Each named turn below is shown by a few rows before and after it. Which turns, in which order, take the first row of each later pair to the second? The first pair is answered.
turn H:
[-21 -16 -16  -6   5  -9  18  -5  11  -3  13  10  -6  18] => [-19  -1   5  -8  -4  -4  27 -18   9   2  15  -9 -17   5]
[ 19 -16   0  11  17 -19 -13  23  25  -8  -4   6  -4  -7] => [ 15 -10  12   3  13 -21   1  20  30  11 -12  -2 -16  -7]
[  8   8  14   3   0   7   0 -13   0  -7   9 -15  -1 -13] => [ 10  -9  -8  10   8   3 -12  -1  -2 -16   8   5  11  -2]
turn Q:
[-16 -12 -19 -18   4  -9 -10  -4  -1  14 -10   3  -3  27] => [ 12 -32  -2   4   9 -17 -16  -4  17  10  -3 -13  -9   0]
[  0  25  20  -7 -23   8  11  -6  -2   6   8 -18  -3  -8] => [-11  11 -10 -11  -8  17  -7 -27 -20  -5  13  -8   5   7]
[-10  20   5 -20   3   2  10  -2  -6   2  -8 -13   2 -11] => [ -7   3  -9 -14  15   4  -6 -18 -13  -7   0 -13   6 -10]
turn L:
[  4   6 -28 -10  -3   4 -27 -18  -6 -10  -6  23  24  23] => [ 10 -14 -29  -9   8  -7 -25 -15   6   1 -10  24  21  23]
[-19  26  -6 -16 -12  10  12  11  -8  -1 -14   4  -4   9] => [-20   2 -10 -20   4   1  15  10   2  17 -21   7  -9  14]
[-14  -4 -31 -10   9   2 -24   0   0  -8  -3  22  11  26] => [ -2 -18 -28  -2  14  -6 -23  10  15  -4  -4  24  10  18]
turn M:
[-26  20   7   1  -5  -1  31  10   0  19 -32   4 -11  30] => [-34  13 -12  -2   2   6  19  -3 -12  13 -27  11  -5  41]
[ -4   5  -8   4  11  14 -10 -16 -14 -21   6   0   9  14] => [  5  14   7  11   4  14  -8 -11 -10 -27   8  -7   6   1]
[ -2  13  -6   4  -7  12 -13 -31 -16  -9   4 -10  -4  -9] => [  5  18   8   8 -13   8  -6 -23  -8  -7   3 -17  -7 -20]
turn W:
[ -7   4   7 -10   2   6   8  -6   0  17  -1 -15  -3   0] => [  8 -11   5   9   7  -4  -2  12  13   6   1  -7   6  -9]
[ 11   4  -1  11   3   7   1 -11   2  15  10 -24   6  15] => [ 18   0  -4  19   4   4  -3  -2   7   7  11 -18  12  14]
[  7  -1   4  -1  -7  -7  11  10  18  29 -27   2   3  10] => [ 10   7  -4   6 -15  -4   2  23  15   7 -21  13  14  11]
[ 10   3   0  15  -9 -10  -3  24   4 -19   1   3  11   4] => [-13  24   3 -10 -14   4   8  -5 -14  -2  -4  -9  -2  13]
Then:
Between the rows of a pair lie two turns.
[  6 -22   1  11  13 -20   9   7  17  16 -12   4  -1  -2] => [ -3  16  25   0  -9  -4  20 -10   2  14  -9 -14  -9  -8] -> Q, H
[ -2  -9   2   9 -16 -17  22  25   4   2 -14  21  16  10] => [ 10  10  19  20 -29  -6  17   9  -4 -18  -1   2  15 -10] -> H, H
[  9   3  10  10  -8  -2   6   0  -5 -11   1  -8  13 -17] => [-12   9  -6  -8  -4   6   8  -6 -20  -4  -3   3  15   4] -> H, W
[-17  14   2 -20   2   3   9 -12 -14  11   0 -10  -6   6] => [ -3  22  10  -4  -9   7   0 -10 -14 -10   9 -14   0 -10] -> H, M
[ -1  -7  -5  -6   1  -6  -2 -11  -3  10  -5   1  -2   9] => [12 -1  6  9 -6 -9 -2 -3  6  2 -1 -5 -1 -5] -> Q, L
[ 19  19   9  24  -1   8 -20  15  -4 -25  14   0   3 -29] => [ -2  46  23   1 -17  14   3  13 -11  -5   4  -5  -8 -18] -> M, W
[-13  -3  -1 -17   1   8   4   0 -13  10  12  -1 -15   0] => [  2 -23  -1  -5   9  -1  -4   4  -2   8  12  -1 -15 -11] -> M, W
[ -3  23  -5  24 -22   1 -24  -4  -9 -28  12 -19  16   5] => [-25   7  -1  -9 -10 -15  11   9  10  30 -18 -13  -3  30] -> H, H
[ -8  -6  -5   4   5  -4  -2  16   6  25 -17   3  18   5] => [ -8  19   1  10 -12   6  -5  21  -2   6 -10   1  24   0] -> L, L
[ 23  17  33  15 -25   0   1  10   4 -25  -6 -25   2 -38] => [  6  13  -1   8 -23  -9   3  54   4 -26 -18  19  22  -3] -> H, Q
[ 25 -18  16  14  -1 -20  -9  -1  23  12   1 -18  -3 -26] => [ 17  18   9  18 -23  -2 -21  -1  -1 -22  15 -11  13 -23] -> H, L
[  2  -3 -24  13  12  -6  -5  -7  -8 -16   2  27   9   6] => [ 10  -8   0  10   9 -22  16  13  18  10 -13  20  -3  -3] -> H, L
[ 19 -16  20  10   7 -10  13   8  20  13  -6 -12  -9 -14] => [ -2 -18   0  -4  12 -11  16  20  14  23 -16  10  -2  12] -> Q, W
[  8 -22  12   9  18   1  -7  -6  19 -11   2 -20   1 -24] => [  8 -27  10   8  18  -1  -6   3  23 -10   0 -15   3 -21] -> M, H
[  5  -2 -17  13   0   4 -14   0  -3 -19  10  10  12   0] => [  5   7  -8  13  -6   7 -12  -4  -7 -22  12   3   9  -8] -> L, M
[-11   4  10 -24  10 -10  31  30  26  37  -8   8 -10 -18] => [-10  30  23 -22  -3  13  23 -14   4  19  10 -20 -18 -35] -> M, H
[-13  -1  -5  -5   7   9 -11  13  -8   7 -14   3  -8   9] => [  3  -6   3  12   6   8 -21  13  -2  -9  -6  -5  -6  -9] -> Q, L
[  7 -16   3  14   4  -5  -6  16   8 -12   6   8   0  -9] => [ -4 -23  -2   1  11  -8   2  13   8   6  -2  13  -6   4] -> H, M
[ -8   5 -15   1  10  13 -14 -38 -25 -13  15  -8  -1   2] => [  3  13  29  -2  -4  -9  23  -1  11  24  -6 -19 -19 -14] -> W, Q
[ -7   0 -10  -7   4   4  -5  -5  -9   3   0   7  -1   9] => [  6   6  -2   6  -3   4 -12   1  -6 -12   7   3   4  -4] -> Q, W
